One hidden turn or mirror swaps the rows below in pairs. Which row is each named row swapped with?
The rows were stretched afterwards, more along some directions than others.
Delor: [-4,-17,3,-4,19,17,-29,6,-16,2,-1,0,1,12,-3,-17]
lesuz: [2,-13,-11,12,18,6,18,4,-10,-14,17,-2,1,-25,-19,-22]
Lidi: [-1,-20,-11,6,28,7,17,8,1,-9,12,0,-6,-24,-18,-29]
tuki: [-2,-19,8,1,18,16,-27,8,-9,0,-6,-3,7,10,10,-15]
sivo: [13,14,-26,18,-16,-30,35,-17,8,-16,45,2,11,-7,-11,1]
foneb: [2,0,11,5,1,-17,-19,0,15,9,-1,-20,2,46,12,-1]
lem: [-4,11,-10,7,-15,-6,-18,-17,14,7,1,-2,12,28,3,16]
lipip: [-1,-19,9,-4,33,14,-20,4,-16,-1,4,-2,-3,14,18,-14]
vobed: [3,-23,-5,12,24,7,23,0,-12,-7,9,16,-1,-10,-4,-31]
Rosir: [1,19,-6,8,-20,-18,-15,-15,4,11,2,-12,8,42,18,13]
selad: [-7,10,24,1,-28,-9,-30,-20,8,11,-13,-19,15,46,17,10]
Vuneb: [16,16,-31,15,-19,-15,39,-21,9,-21,23,-4,11,-3,-11,15]
zok: [6,6,-15,7,0,-8,30,-29,-6,0,23,14,12,12,-27,-9]
tazap: [0,21,-4,3,-36,-22,-12,-9,8,-5,13,-1,21,29,8,23]
pekik: [0,19,-2,11,-10,-19,30,-27,-4,3,22,-3,11,38,-22,-9]
fibar: [-1,16,-10,19,-16,-18,35,-32,0,4,28,15,13,33,-17,-12]
zamos: [2,18,-8,14,-11,-14,34,-17,-8,-9,27,-3,-2,13,-16,3]
zumot: [9,24,-11,-8,-33,-1,-29,-17,-4,-9,0,-18,26,30,4,35]
ger: [-2,3,-10,6,7,-18,22,-14,21,-7,40,-28,-2,7,-14,-20]
supas: [0,12,5,6,-18,-10,-17,-13,6,16,7,-8,17,45,8,9]
zova: [5,10,-13,13,-3,-24,25,-27,-13,-3,26,12,3,34,-14,-25]
Zul: [-3,-23,-15,13,15,-1,22,9,-5,-8,9,7,-8,-22,-16,-24]
mal: [-2,-10,5,-1,10,11,-13,7,-20,-2,-13,11,5,8,23,-2]
Repaf: [-4,5,-9,-3,-11,-18,-15,-7,13,3,9,-16,0,24,29,4]
sobog: [-1,16,1,14,-25,-16,41,-24,-7,8,21,18,13,36,-12,-5]
Kiluk: [0,16,6,5,-18,-24,-25,-9,8,-1,7,-15,15,47,28,-1]
Netid: [7,3,7,15,-5,-17,28,-31,4,1,11,1,0,21,19,-9]
filur: [4,-24,-8,11,33,6,30,5,-8,-5,8,17,-12,-9,-3,-29]
tuga: [3,-9,-21,14,16,5,32,2,-10,-13,17,12,-3,-21,-6,-21]
Mupe: [9,6,-7,15,-6,-33,32,-10,8,-10,29,-10,10,12,-10,-25]
viv: [4,13,-1,-1,-22,-11,-12,-1,-12,4,-4,-6,0,23,24,28]
kuv: [-2,-15,-2,-5,25,12,-18,6,-11,-3,-2,5,-2,1,17,-16]
pilis: [-1,-9,5,-7,13,18,-23,13,-14,-1,-3,-8,9,7,4,-6]
tepun: [1,17,2,11,-21,-10,-17,-15,7,13,18,-13,11,40,15,11]

tuga is swapped with pilis
vobed is swapped with tuki
zumot is swapped with Vuneb
tepun is swapped with sobog

